128 stands for zero in the data rows.
Here are some points, each followed by its number:
[ 94 138 142 113 141 120 101  82  97 136  98 107 139 111 111 154 105 151 154 106 108 102 149 104 148 102 100 121 163 135  91 137 134 110 159 101 109 152 152 111 133 141 117 142 156 107 138 136  99 184 116 149 157 142 116 104 116 105 143 145 115 160 157  99  94 137 148 109  92 132 107 141 155 158 111 140 155 140 109 141 116 112 116 148 102 103  96 142 109 145 152 110 102 158 151 139 186 160 116 143 124  88 118 165 110 119 149 145 168 107 142 153 149 144 156 115 111 161 114  93 107 142 142 147 161 110 108 154 158  95 110 105 159 115 105 100 141 144 156  95 153 158 112 158 160 131 134 108 108 104 103] 0
[104 178 142 167  85 108 124 140  97 136  98 107 139 162 111 154  98 151 106 106 108 102 149 104 148 117 100 140 112 129  65 137 161 110 159 149 109 152 104 111 133 141 117 142 156 107  72 136  82 184 116 149 108  86 116 104 116 105 143  94 115 110 108  99 145 137  99 109 144 136 155 141 155 158 162 115 107 140 158 141 116 112 116 148 102 151 146 142 109  94 104 110 102 158 151 139 186 160 116 143 171  79 118 165 110 119 101 145 113 155 146 153 149 144 156 115 161  72 170  93 107 142  86 147 161 110 157 154 109  95 110 105 109 115 153 100 158 138 156 145 105 109 112 158 160 116 134 157 132 104 103] 1
[155 162 142 113 141 113 122 140  97 136 147 156 139 111 162 154 132 103 106 154 108 102 149 104  99 103 149 141 112 131  95  67 135 110 109 149 158 104 152 162 133 141 117 142 107 107 138 136 154 118 116 101 108  86 116 104 116 105 143  94 115 110 157  99 145 137 148 109 144 111 107 141 107 109 162 125 155  79 158 141 116 112 116  99 150 103 146 142 158 145 152 110 150 109 103 139 118 160 116  88 141 174 118 112 110 119 149  95 113 107 120 153 101 144 156 115 111 132 170 144 155  87  86  97 111 160 157 154 158 145 110 105 109 115 105 100 147 130 107 145 105 109 163 158 110 103 134 157 155 152 151] 2
[141 114 142 113 141 140 131 140 147 136 147 156 139 111 162 154 126 103 154 106 108 150 100 152  99 138 100 132 112 123 100 137 130 110 109 149 109 104 104 162 133 141 117 142 107 107  72 136 160 118 116 149 108 142 116 152 116 153 143 145 115 110 108 148 145 137  99 158 144 115 107 141 107 109 111 129 155 140 109  83 116 112 116  99 150 151 146 142 158 145 104 160 150 109 151 139 118 110 116 143 114 149 118 112 110 119 149 145 113 155 136 105 101 144 156 172 111 118 170 144 107 142 142  97 111 110 108 154 158 145 110 153 109 172 105 100 124 118 107  95 105 158 112 158 110 141 134 157 147 104 151] 3
[137  94 142 113 141 113 116  82 147 136 147 156 139 111 111 106 110 151 106 106 108 150 100 152 148 103 100 165 163 129 130 137 159 160 109 149 158 104 152 162 133 141 180 142 156 107 138 136 102 118 116 149 108  86 116 152 116 105 143  94 115 160 108 148  94 137  99 109 144 142 155  84 155 109 162 152 107 140 158 141 177 164 116  99 150 103 146  87 109 145 104 160 102 109 103  76 118 110 116  88 110 116 118 165 110 119 149 145 168 155 125 105 149 144 107 115 161 145 114 144 107 142 142  97 161 110 157 154 109 145 110 105 109 115 153 149 159 132 156  95 105 158 112 109 110 147 134 108 143 152 151] 4
[156 108 142 113 141  90 123 140 147  54  98 156  77 162 162 154 125 151 106 106 157 102 149 152 148 117 149 118 163 131 147 137 136 160 109 149 109 152 104 162 133 141 180 142 107 107 138 136  74 118 116 149 108  86 177 104 116 105  88 145 115 160 108  99 145  67 148 109  92  97 155 141 155 109 111 101 107 140 109 141 116 112 174  99 102 151 146  87 109  94 104 160 150 109 103 139 118 160 116 143 166 118 118 112 110 119 149  95 113 107 136 153 101 144 107 172 161  89 114 144 107 142 142 147 161 160 157 106 109 145 160 105 109 115 153 149 114 119 156 145 153 109 112 158 110 147 134 108 171 152 151] 5
[145 107 142 113 141 129 115 140 147 136 147 156 139 111 162 154 120 103 106 154 157 150 149 104  99 105 149 113 112 109 124 137 137 110 109 101 109 104 152 162 133 141 117 142 107 155 138 136 153 118 116 101 108 142 116 152 116 153 143 145 115 110 108 148 145 137 148 109 144 124 107 141 155 109 111 131 107 140 109  83 116 112 116 148 150 151 146 142 158 145 104 160 150 109 151 139 118 110 116  88 139 160 118 112 160 119 149 145 113 107 108 153 101 144 107 115 161 112 114 144 155 142 142  97 111 110 108 154 109 145 110 105 109 115 153 149  95 116 107 145 153 158 112 109 110 131 134 157 172 152 151] 6
[119 131  86 113 141 125 153 140 147 136 147 156 139 162 162 154 143 103 106 106 157 102 149 152 148 135 149 116 112 135 137 137 138 160 109 101 158 152 104 111 133 141 117 142 156 107 138 136  97 118 116 101 108 142 177 104 116 105 143 145 115 160 108  99 145 137 148 109 144 132 107 141 155 109 111 106 107 140 109 141 116 164 116 148 102 151 146 142 158  94 104 160 150 158 103 139 118 160 116 143 140 131 118 112 110 119 149  95 113 107 114 105 101  92 107 115 161 114 114 144 107 142 142 147 111 110 157 106 109 145 160 105 159 115 105 149 139 132 156 145 105 109 112 109 110 121 134 108 145 152 151] 7
[106 121 142 167 141 136 106 140 147 136 147 156 139 111 162 154 145 103 106 106 108 102 149 104 148 130 149 155 112 144  85  67  91 110 109 149 158 152 152 111 133 141 117  87 107 107 138 136  92 184 176 149 108  86 177 104 116 105 143 145 115 160 108  99 145 137 148 109  92 128 107 141 155 158 111 131 155 140 109 141 116 112 116  99 102 103  96 142 158 145 152 110 102 109 103 139 118 110 116 143 149 128 118 112 110 119 101 145 113 155 148 153 149 144 156 115 161  87 170 144 107 142 142 147 111 110 157 106 158 145 110 105 159 172 153 149 149 119 107 145 105 158 112 158 160 123 134 108  98 104 103] 8
[ 75 166 142 167 141  94  95 140 147 136 147 156 139 162 111 154 172 103 106 106 108 102 149 104 148 108 149 175 112 140  76  67  90 110 109 149 158 104 152 111 133 141 117  87 156 107  72 136 113 184 116 149 108  86 116 104 116 105 143 145 115 160 108  99 145 137 148 158  92 143 107 141 155 158 111 111 155 140 109 141 116 112 174 148 102 103 146 142 158 145 152 110 102 109 103 139 186 110 116 143 160 117 118 112 110 119 101 145 113 107 120 153 149 144 156 172 161  75 170  93 107 142 142 147 161 110 157 154 158 145 110 105 159 172 105 100 173  93 107  95 105 109 112 109 160 118 134 108 102 104 151] 9
[143 107 142 113 141 136 138 140 147 136 147 107 139 111 111 154 112 103 154 154 108 150 100 152 148  91 100  90 112 122 133 137 114 110 109 101 109 152 104 162 133  84 117 142 156 155  72  58 138 118 116 149 108 142 116 152 116 105 143 145 172 110 157  99 145 137  99 109 144 140 155 141 107 158 111 135 155  79 109  83 177 112 116  99 150 103 146 142 158 145 104 110 150 109 151  76 118 110 176 143 136 167 118 112 110 189 101 145 168 107 157 153 101 144 107 172 161 125 170 144 155 142 142  97 111 110 108 154 109  95 110 153 109 172 153 149  74 127 107  95 153 158 112 158 160 151 134 108 161 104 103] 10
[129 108 142 113  85 144  92  82  97 136  98 107 139 111 162 154 119 151 154 154 157 150 100 152  99 152 149 143 163 118  94 137 183 110 159 101 109 152 104 162 133  84 117  87 107 107 138 136 129 184 116 149 108 142 116 152 116 153 143  94 172 110 157 148 145  67  99 109  92 124 107 141 155 109 162 188 107 140 109 141 116 112 116 148 102 103 146 142 109 145 104 160 150 109 151 139 186 110 176 143  84 120 186 112 110 119 149 145 113 155 147 105 149 144 107 115 161 131 114  93 107 142  86 147 111 160 108 154 158  95 110 105 159 115 105 100 114 101 156  95 105 109 163 158 160 151 134 157 135 152 151] 11
[140 105 142 113  85 158 155 140 147 136 147 107  77 111 111 154 120 103 106 154 157 150 100 152  99 171 100 119 112 128 146 137 103 110 159 101 158 152 104 111 133  84 117  87 107 155 138 136 135 118 116 149 157 142 116 104 116 153 143 145 172 110 157 148 145 137  99 158 144 127 107  84 107 109 111 141 107 140 109 141 116 112 116 148 150 103  96 142 158 145 104 110 150 109 151 139 118 110 176 143 107 139 118 165 110 119 101 145 113 107 158 105 149 144 107 115 111 128 114 144 107 142 142  97 111 110 108 106 158 145 160 153 159 172 105 100 109 124 107  95 105 158 112 158 110 118 134 157 107 104 103] 12
[180  86 142 113 141  58 100 140 147  54  98 156 139 162 162 154  99 103 106 106 157 102 149 152 148 125 149 112 112 110 152 137 126 160 109 149 109 152 152 162   8 141 180 142 107 107 138 136  86 118 116 101 108  86 116 104 177 105 143 145 115 160 108 148 145  67 148 109  92  62 155 141 155 109 111  99 107 140 109 141 177 112 174  99 102 151 146  87 158  94 104 160 150 109 103  76 118 110 116  88 180 130 118 112 110 189 149  95 113 107 128 105 101  92 107 115 161  63 114 144 107 142 142 147 161 160 157 106 109 145 160 105 109 115 153 149  97 116 156 145 153 109 112 109 110 129 134 108 176 152 151] 13
[169 182  86 113 141 107 137 140 147 136 147 107 139 111 111 154 138 151 106 154 157 102 100 152  99 127 100 141 112 131 145 137 107 110 109 149 158 104 152 111 133 141 117 142 156 155 138 136 103 118 116 101 108  86 116 104 177 153  88 145 115 110 108  99  94 137 148 109 144  98 155  84 107 109 162 138 155 140 109  83 116 112 116 148 150 151 146 142 109 145 152 160 150 158 103 139 118 160 116  88 124 169 118 112 110 119 101  95 113 107 174 153 149  92 107 115 161 156 114 144 107 142  86 147 111 160 157 154 158  95 110 105 159 115 105 100 144 177 156  95 105 109 163 109 110 130 134 157 135 152 103] 14
[106 128 142 113 141 106 125 140 147 136  98 107 139 162 111 106 130 151 154 106 157 150 149 104  99 125 149 144 112 131 131  67  99 160 109 149 109 152 104 111 133 141 117  87 156 155 138 136 176 184 116 101 157 142 116 104 116 153 143 145 115 110 108 148 145 137 148 109 144 141 107 141 107 158 111 135 155 140 109 141 116 112 174 148 102 103 146 142 109 145 152 110 150 109 103 139 118 110 116 143 118 119 118 112 110 119 101  95 113 107 121 153 149 144 156 115 161 104 114 144 155 142 142 147 111 110 157 106 158  95 160 105 109 115 153 149 133 119 107  95 153 158 163 109 110 147 134 108 140 104 151] 15
[127 133 142 167 141 121 112 140  97 136 147 107 139 111 111 106 116 103 106 154 108 102 149 104  99 155 149 129 163 138 134 137  97 110 109 149 109 104 152 111 133 141 117 142 107 155 138 136 109 118 176 101 157 142 116 104 116 153 143 145 115 110 108 148 145 137  99 158  92 110 155 141 155 109 162 113 107 140 158 141 116 112 174 148 150 103  96 142 109 145 152 160 102 158 103 139 118 110 116 143 132 117 118 112 110 119 149 145 113 155 147 153 101 144 156 115 111 143 114  93 107 142  86 147 111 160 108 154 158 145 110 153 109 115 105 149 143 139 156  95 105 109 112 158 110 108 134 157 113 152 151] 16
Which three points above are nearest to each new point, looking only along the 7 directions in which the numbered points spread most? Their numbers follow each, nearest first.
[134 127 142 113 141 116 129 140 147 136 147 156  77 162 162 106 113 103 106 154 157 102 149 104  99 115 149 106 112 101 113 137 145 110 109 101 158 104 104 111 133 141 117  87 156 107  72 136 168 118 116 149 108 142 116 104 116 105 143  94 115 110 108  99 145 137  99 158 144 156 107 141 107 158 162  83 107  79 158 141 116 164 116 148 150 103 146 142 158 145 104 160 150 109 151 139 118 160 116 143 131 145 118 165 110 119 149  95 113 107  98 105 101  92 156 172 111 100 114  93 107  87 142  97 161 110 157 106 109 145 160 153 109 172 153 100 129  90 107 145 105 109 112 158 110  83 134 157 165 104 151] 6 3 15
[114 164 142 113  85 119 167 140 147 136  98 107 139 162 162 106 131 151 106 154 157 102 149 104 148 158 149  88 112  96 129 137 120 160 159 149 158 152 104 111 133 141 180  87 156 107 138 136 140 118 116 149 108 142 116 104 116 105  88  94 115 160 108 148 145 137  99 109 144 186 107 141 155 158 162  87 107 140 158 141 116 112 116 148 150 151 146 142 109  94 104 110 102 158 151 139 118 160 116 143 110 125 118 112 110 119 149  95 113 107 120 105 101 144 107 115 111 151 114 144 107 142 142  97 111 110 157 154 158 145 160 153 159 172 105 100 104  86 107 145 105 109 112 109 160 124 134 108 109 104 103] 15 7 0
[154 133  86 113 141  79 136 140 147 136  98 107  77 162 111 106 131 151 154 106 157 150 149 152  99 147 149 140 112 153 150 137 119 160 109 149 158 152 152 111 133 141 117 142 107 107 138 136 132 118 116 149 157  86 177 104 116 153  88 145 115 110 108 148 145 137 148 109 144  88 107 141 107 109 111 133 155 140 109  83 177 112 116  99 102 151 146 142 109 145 152 160 150 109 103 139 118 160 116  88 121 159 118 112 110 119 149 145 113 107 157 153 149 144 107 115 161 138 114 144 107 142 142 147 111 160 157 106 158  95 160 105 109 115 153 149 122 160 156 145 153 158 112 109 110 166 134 108 154 152 151] 7 15 6
[124 162  86 167 141 137 140 140  97 136  98 156 139 111 111 154 161 103 154 106 108 102 100 104  99 100 149 125 112 126  99 137 112 110 109 101 109 104 152 111 133  84 117  87 107 155 138 136 152 118 116 101 157 142 116 104 116 153 143 145 115 160 157  99 145 137 148 109  92 129 107 141 155 109 111 142 107  79 158 141 116 164 116 148 150 151 146 142 158 145 152 110 102 109 103 139 186 160 116  88  99 170 186 112 160 119 149 145 113 107 126 105 101  92 156 115 111 182 114 144 107  87 142  97 111 160 108 154 109  95 110 105 159 115 105 149  95 114 107 145 153 109 112 109 160 123  31 108 113 152 103] 16 6 15
[121 116 142 167 141 132 108 140 147 136  98 156 139 162 111 106 143 103 106 106 157 102 100 152 148 142 149 129 112 132 117 137 126 110 109 101 158 152 104 111 133 141 117 142 107 155 138 136 152 118 116 101 157 142 177 152 116 105 143  94 172 110 157  99 145 137  99 158  92 124 107 141 107 109 111 129 107  79 158 141 116 112 116  99 102 151 146 142 158 145 152 110 102 109 103 139 118 160 116  88 113 128 118 165 160 119 149 145 168 107 124 105 101  92 107 172 111 120 170 144 155 142 142 147 111 110 157 106 109 145 110 105 159 115 153 149 111  97 107 145 153 109 112 158 110 113 134 157 133 152 103] 6 15 7
[121 117 142 113  85 137 151  82  97 136  98 156 139 111 162 154 172 103 154 106 108 150 100 104 148  90 100 134 163 145 115 137 149 110 159 149 109 104 104 162 133 141 180 142 107 107 138 136 118 118 116 149 108 142 116 104 116 105 143 145 172 160 157 148 145 137 148 158 144 127 107 141 107 158 111 118 107 140 109 141 177 112 116 148 102 151 146 142 158 145 104 110 150 109 151 139 118 160 116 143 121 160 186 112 160 119 149 145 113 155 127 153 149 144 156 172 111 145 170 144 107 142 142 147 111 110 108 154 109  95 110 153 159 115 105 149 144 144 156 145 153 158 112 158 160 175 134 108 100 104 151] 3 6 0
[100 147 142 113 141 157  93 140  97 136 147 107 139 162 111 106 148 151 154 106 108 102 149 104 148 121 149 130 112 152  98 137 124 110 109 101 109 104 152 111 133 141 180 142 107 107 138 136 150 118 176 149 157 142 177 152 116 105 143 145 115 160 108 148 145 137 148 158  92 133 107 141 107 158 162 122 155 140 109 141 116 112 116  99 102 103  96  87 109  94 152 110 150 158 151 139 118 110 116  88 123  96 118 165 160 119 149 145 168 155 133 153 149 144 156 115 111 133 170 144 107 142  86 147 111 110 108 106 158 145 110 153 159 115 105 100 166 132 156 145 105 109 112 158 160 118 134 157 115 152 103] 16 0 8
[190 128  86 113  85 136 182  82  97 136 147 156  77 111 111 106 142 151 106 106 108 150 100 104  99  98 100 194 163 153 148  67 119 110 159 149 109 104 152 162 133  84 117 142 156 107 138  58 140 118 176 149 157  86 116 152 177 153  88  94 172 160 157 148 145 137  99 158 144 153 107  84 155 109 162 145 107 140 158 141 177 112 174 148 102 103  96  87 109 145 104 110 150 109 103 139 118 110 116  88 130  39 186 165 110 119 149 145 168 155 103 105 149 144 156 115 111 117 170 144 155  87  86  97 161 160 108 154 158 145 110 105 109 115 153 149 157 174 107  95 153 109 163 109 110 140 134 108  89 104 103] 16 4 0
[164 104  86 113  85 122 156  82  97  54 147 156  77 111 111 106 119 151 106 154 108 102 100 104  99 107 100 182 163 165 133  67 161 110 109 101 158 104 152 162 133  84 117  87 107 107 138  58 119 118 116 149 108 142 116 104 116 105  88  94 172 160 157 148  94 137  99 158 144 138 107  84 155 109 162 148 107  79 158 141 177 112 174 148 150 103 146  87 158 145 104 110 150 109 103 139 118 110 116 143 131  91 118 165 110 119 149 145 168 155  88 153 149  92 156 115 111 123 170 144 155  87 142 147 161 160 157 106 158 145 110 105 109 115 105 100 181 176 107  95 105 109 163 109 110  99 134 108 118 152 103] 16 6 3
[120 113 142 167 141 122 131  82  97 136  98 107  77 111 162 154 148 151 154 154 108 150 149 104 148 110 149  85 112 129 142 137 104 110 159 101 109 104 152 111 133 141 117 142 156 107 138 136 150 118 116 149 108 142 116 152 116 153 143 145 115 160 108  99 145 137 148 109 144 163 155 141 155 158 111 123 155 140 109  83 116 112 174  99 102 103 146 142 109 145 104 110 150 109 151 139 118 110 116 143 155 126 118 112 110 119 101  95 168 107 133 153 101 144 156 172 111 124 114  93 155 142 142 147 111 110 108 106 109  95 160 153 109 172 153 100 116 150 107 145 105 158 112 109 110 141 134 108 171 152 103] 15 6 3
[190  90  86 113 141 106 140 140 147  54  98 156  77 111 162 154 111 151 154 154 157 150 149 152 148 184 149 119 112 124 158 137 138 160 109 101 109 152 152 111 133 141 117 142 107 155 138 136 111 118 116 149 108  86 116 152 116 153  88 145 115 110 108 148  94 137  99 109 144  80 107  84 107 109 111 129 107 140 109  83 177 112 174  99 102 151  96  87 158  94 104 160 150 109 151 139 118 160 116 143 145 155 118 112 160 119 101 145 168 107 170 153 101 144 107 115 161  94 114 144 107 142 142 147 111 160 157 106 109 145 160 153 109 115 153 149  91 155 156 145 153 158 112 158 110 145 134 157 152 152 151] 7 6 5
[114 113 142 167 141 119 141 140 147 136 147 156 139 111 162 106 147 151 154 106 108 150 149 104  99 162 149 122 112 150 127  67  96 160 109 149 109 152 152 111 133 141 117 142 156 107 138 136 157 118 116 149 108 142 116 152 116 153 143 145 115 110 108 148 145 137  99 109  92 135 107 141 107 109 111 126 155 140 109  83 177 112 174  99 150 103  96 142 109 145 104 160 102 109 151 139 118 110 116 143 125 133 118 112 110 119 101 145 113 107 132 153 101 144 107 172 111 131 170 144 155 142 142 147 111 110 157 106 158  95 160 153 109 172 153 149 123 109 107 145 153 158 112 158 110 192 134 108 140 104 151] 3 15 6
[ 98 135 142 113  85 200 144 140 147 136 147 156 139 162 162 106 171 103 106 106 108 102 149 104 148 119 100 142 112 167 116 137 165 110 109 101 158 104 104 162 133 141 117  87 107 155 138 136 142 118 116 101 157 142 177 104 177 105 143  94 172 160 157  99 145 137 148 158  92 140 107 141 107 158 111 175 107  79 158 141 116 164 116 148 102 151  96 142 158 145 152 110 150 109 103 139 118 110 116 143 124 155 186 165 160 189 101 145 113 155  92 105 149  92 107 172 111 135 170 144 107  87 142 147 111 110 108 154 109 145 110 105 109 115 105 149 171 122 156 145 105 158 163 109 110 113 134 108 112 104 103] 15 3 6
[ 68 150 142 167 141 130 105  82 147 136  98 107 139 111 111 106 113 151 154 106 108 102 149 104 148  86 149  88 163 130 104 137 113 110 159 101 109 104 104 111   8 141 117  87 156 155 138 136 132 118 116 101 157 142 116 104 116 105  88 145 172 110 157  99 145 137 148 158 144 158 107 141 107 158 111 147 155 140 109 141 116 112 116 148 102 103  96 142 109  94 104 110 150 158 151 139 118 160 116 143 172 120 118 165 110 119 101  95 168 107 120 105 149  92 156 115 161 145 114  93 155  87 142 147 111 110 108 106 109 145 110 153 109 115 153 100 153 157 107 145 105 109 163 158 160  96 134 157 111 152 151] 15 0 7
[113  85 142 167 141 159 119  82  97 136  98 107 139 111 111 106 121 151 154 106 108 150 149 152  99 138 149 112 163 135 141 137 114 110 109 101 109 104 104 111 133 141 117 142 107 155 138 136 130 118 116 101 157 142 116 104 116 153 143 145 115 110 157 148  94 137  99 109  92 158 107  84 107 158 111 159 107 140 158 141 116 112 116 148 102 103  96 142 109 145 152 110 150 109 151 139 118 110 176 143 133 129 186 112 110 119 149 145 113 155 140 105 149 144 107 115 111 132 114  93 155  87 142 147 111 110 108 106 109  95 160 153 109 115 153 100 157 125 107  95 105 158 163 158 110 143 134 157 134 152 151] 12 16 15
[ 99 152 142 113  85 150 190  82 147 136 147 156 139 162 162 154 205 103 106 154 108 102 100 104 148 138 100 140 163 182 119 137 175 160 159 149 158 104 104 111 133 141 180  87 156 107 138 136 129 118 116 149 108 142 177 104 116 105  88 145 115 160 157 148 145 137 148 158 144 148 107 141 155 158 111 120 107 140 109 141 116 164 116 148 102 103 146 142 158 145 152 110 150 158 103 139 118 160 116 143 115 156 118 112 160 119 101 145 113 107  86 153 149 144 107 172 111 152 170 144 107 142 142  97 111 110 157 154 109 145 110 153 109 115 105 100 170 151 107 145 105 158 112 109 160 141 134 108  80 104 103] 15 8 7
[123 154 142 167  85 134 157 140  97 136 147 107 139 162 111 106 175 151 154 154 108 102 100 152 148 111 100 149 163 164 135 137 127 110 159 149 109 104 152 111 133 141 117 142 107 155 138 136 141 118 116 149 157  86 177 104 116 105  88 145 172 110 157  99 145 137 148 109 144 125 107 141 107 158 162 125 155 140 109 141 116 112 174 148 102 151 146 142 158 145 152 110 150 158 103 139 118 160 116  88 120 139 118 112 160 119 101 145 113 107 132 153 149 144 156 115 111 139 114 144 107 142  86 147 111 160 108 106 158  95 110 153 109 115 105 149 163 181 156 145 153 158 163 109 110 145 134 157  94 104 103] 15 14 16
[151 136 142 167  85 143 119 140 147  54  98 107 139 111 111 154 104 103 106 154 157 150 149 104  99 187 100 135 112 111 115 137 138 160 159 149 158 152 104 111 133 141 117  87 156 107 138 136 118 184 116 101 108 142 116 152 116 153 143  94 115 110 108 148  94 137  99 158 144  76 155 141 155 109 111 146 107 140 158  83 116 112 174 148 150 103  96 142 109 145 152 160 150 158 151 139 118 110 176 143 120 112 118 112 160 189 149 145 113 155  93 105 149  92 156 115 111 110 114  93 107 142  86 147 111 160 157 154 158 145 160 105 109 115 105 149 116 120 156 145 105 109 112 109 160  90 134 157 134 152 103] 16 7 15
[125 115 142 113 141 152 135  82  97 136 147 107 139 111 111 154 148 151 154 154 108 150 100 104 148  86 100  99 112 152 127 137 153 110 159 101 109 104 104 162 133 141 117 142 156 107 138  58 108 118 116 149 108 142 116 152 116 105 143 145 172 160 157  99  94 137 148 109 144 150 155 141 107 158 111 128 155  79 109 141 177 112 116  99 102 103 146 142 158 145 104 110 150 109 151 139 118 160 116 143 122 149 118 165 110 119 101 145 168 107 150 153 101 144 107 172 111 137 170  93 155 142 142  97 111 110 108 154 109  95 110 153 109 172 153 149 121 147 107 145 105 158 112 109 160 164 134 108 143 104 103] 10 3 6
[115 108 142 167 141 156 127 140  97 136 147 107 139 162 111 106 126 151 106 154 157 150 149 152  99 146 149  96 163  94 156 137 107 110 109 101 109 152 152 111 133 141 117 142 107 155 138 136 152 118 116 101 157 142 116 104 177 153  88 145 115 110 108 148  94 137 148 158 144 154 155 141 107 158 111 120 155 140 158 141 116 112 174 148 150 151  96  87 109  94 152 110 150 158 151 139 118 110 176 143 163 115 186 165 110 189 101 145 113 155 113 105 101  92 107 115 111 131 114 144 155  87 142 147 111 110 108 106 109 145 110 153 109 115 153 100 138 146 107  95 105 109 163 109 110  87  31 157 110 152 103] 15 7 6
[190 130 142 113 141  94  88 140 147  54 147 156  77 111 162 106  54 151 106 154 157 102 149 104  99 143 100 111 112 109  88 137 179 110 109 101 158 104 104 162 133 141 180 142 107 155 138 136 114 118 116 149 108  86 116 152 116 105 143  94 172 110 108  99  94  67  99 158  92  67 155 141 107 109 111 120 107  79 109  83 116 164 116  99 102 151 146 142 158 145 152 160 150 109 103 139 186 110 116 143 166 137 118 165 110 119 149 145 113 155 128 105 101  92 107 172 161  86 170 144 107 142 142  97 161 160 157 154 109 145 160 105 109 172 153 149  95  97 107 145 153 109 112 158 110 104 134 157 192 152 103] 6 5 3
[156 113 142 113 141 147 134  82 147 136  98 107 139 111 162 106 143 151 106 106 108 150 149 152  99 183 149 162 112 152 134 137 121 160 109 149 109 152 104 111 133 141 180 142 156 107 138 136 135 184 116 101 157 142 116 152 116 153 143  94 115 110 157 148 145 137 148 109  92 103 107 141 155 109 162 164 107 140 109 141 116 164 116 148 102 103 146 142 109 145 104 110 102 109 103 139 186 110 116 143  77 119 118 112 110 119 149 145 113 107 119 105 149 144 107 115 111 137 170  93 155 142  86 147 111 160 157 106 158  95 160 105 109 115 105 149 116 106 107 145 153 109 163 109 110 180 134 108 137 104 151] 16 15 7
[124 144 142 113 141  99 166 140 147 136 147 156 139 162 111 106 147 103 154 106 108 150 149 104 148 152 149 163 112 174 124 137 107 160 109 149 158 152 152 111 133 141 180 142 107 155 138 136 135 118 116 101 157 142 177 104 116 153  88 145 115 110 157 148 145 137 148 109 144  91 107 141 107 109 162 113 107 140 109  83 177 164 116 148 102 151 146 142 109 145 152 110 102 109 103 139 118 110 116  88 111 159 118 112 110 119 149 145 113 107 126 153 101 144 156 115 111 156 114 144 107 142 142 147 111 110 157 106 158  95 160 105 109 115 105 149 120 117 107 145 153 158 112 158 110 140 134 108 139 152 151] 7 15 6
[162 102 142 113 141 144 126  82 147 136 147 156 139 111 111 106 120 151 106 154 157 150 149 152  99 147 100 152 112 127 115 137 126 160 109 149 109 104 152 162 133 141 117 142 107 107 138 136 117 118 116 101 108 142 116 152 116 153 143  94 115 110 108 148 145 137  99 109 144 124 155  84 155 109 162 159 107 140 158 141 116 112 116 148 150 103  96 142 109 145 104 160 150 109 151 139 118 110 116 143 114 122 118 112 110 119 149 145 113 155 129 105 101 144 107 115 111 136 170  93 107 142  86  97 111 160 157 154 109  95 110 105 109 115 105 100 136 131 156  95 105 158 163 109 110 138 134 108 158 152 151] 16 6 3
[125 101 142 113 141 161 131  82  97 136 147 107  77 111 111 106 119 151 154 106 108 150 100 104  99 109 100 111 112 130 168 137 100 110 159 101 109 104 104 111 133 141 117 142 156 155 138 136 155 118 116 101 157 142 116 152 177 153 143  94 172 110 157  99  94 137 148 158  92 163 107 141 107 158 111 142 155 140 158 141 116 112 116 148 102 103  96  87 158  94 104 110 150 109 151 139 118 110 176 143 143  91 186 112 110 119 101 145 168 155 122 105 149  92 107 115 111 109 114  93 155  87 142  97 161 110 108 106 109 145 110 153 109 115 153 149 136 127 107 145 153 109 163 109 110 138 134 157  85 104 103] 12 15 3
[147 146 142 113 141 120 141 140 147 136 147 156 139 111 111 154 119 103 154 154 157 150 100 152 148 111 149 139 112  95 127 137 122 110 109 149 158 152 104 111 133 141 117 142 107 155 138 136 132 118 116 101 108  86 116 104 177 105 143  94 115 110 157 148 145 137 148 109 144 104 155 141 107 109 162 119 107 140 109 141 116 164 116  99 150 151 146 142 109 145 104 110 102 109 103 139 186 160 116 143 119 150 118 112 160 119 101  95 113 107 132 105 101 144 107 115 161 129 114 144 107  87 142  97 161 160 157 154 109  95 110 105 109 115 105 149  88  87 107 145 153 109 112 109 160 114 134 157 128 104 151] 6 7 3
[144 155  86 113  85 124 157 140  97 136 147 156 139 111 111 154 143 103 106 106 108 102 100 104  99 115 149 143 112 125 104 137 137 110 109 101 158 104 152 162 133  84 117 142 107 107 138 136 177 118 116 101 157 142 116 104 116 153  88  94 115 160 157 148 145 137  99 109 144 135 107 141 155 109 162 138 107  79 158 141 116 164 116 148 102 103 146 142 158 145 152 110 102 109 103 139 118 160 116  88 116 126 118 112 110 119 149 145 113 107  99 105 101 144 156 115 111 160 114 144 155  87 142  97 111 160 108 154 158 145 110 105 109 115 105 100 119 119 107  95 153 109 163 109 110 105 134 108 129 104 103] 16 6 3
[137 116 142 113 141 129 130 140 147  54 147 156 139 162 162 106 150 151 106 106 108 102 149 152 148 136 100 131 112 159 134 137 140 160 109 149 109 104 104 162 133 141 180 142 107 107 138 136 120 118 116 149 108  86 116 104 116 105 143 145 115 160 108 148 145 137 148 158  92 106 155 141 107 109 111 120 107 140 109 141 116 164 116  99 102 151 146  87 109 145 152 160 150 109 103 139 118 110 116  88 144 147 118 112 160 119 101 145 113 107 124 153 149 144 107 172 111 115 114 144 107 142 142 147 111 110 157 106 109 145 110 153 109 115 153 149 144 125 156 145 105 158 112 158 110 147 134 157 127 152 151] 7 6 5
[129 129  86 113 141 159 130 140 147 136 147 107 139 111 111 154 121 151 154 106 157 150 100 152 148 140 149 134 112 128 123 137 152 160 159 101 158 152 152 111 133  84 117 142 107 155 138 136 138 118 116 101 157 142 116 152 116 153 143 145 115 110 157  99 145 137 148 109 144 121 107 141 107 109 111 170 107 140 158 141 116 112 116 148 102 151 146 142 158 145 152 110 102 109 151 139 118 160 176 143  93 157 186 112 160 119 101 145 113 107 154 105 149 144 107 115 111 110 114 144 155  87 142 147 111 110 108 154 109  95 110 105 159 115 105 149 102 136 156 145 153 109 112 109 110 125 134 157 129 152 151] 12 15 6
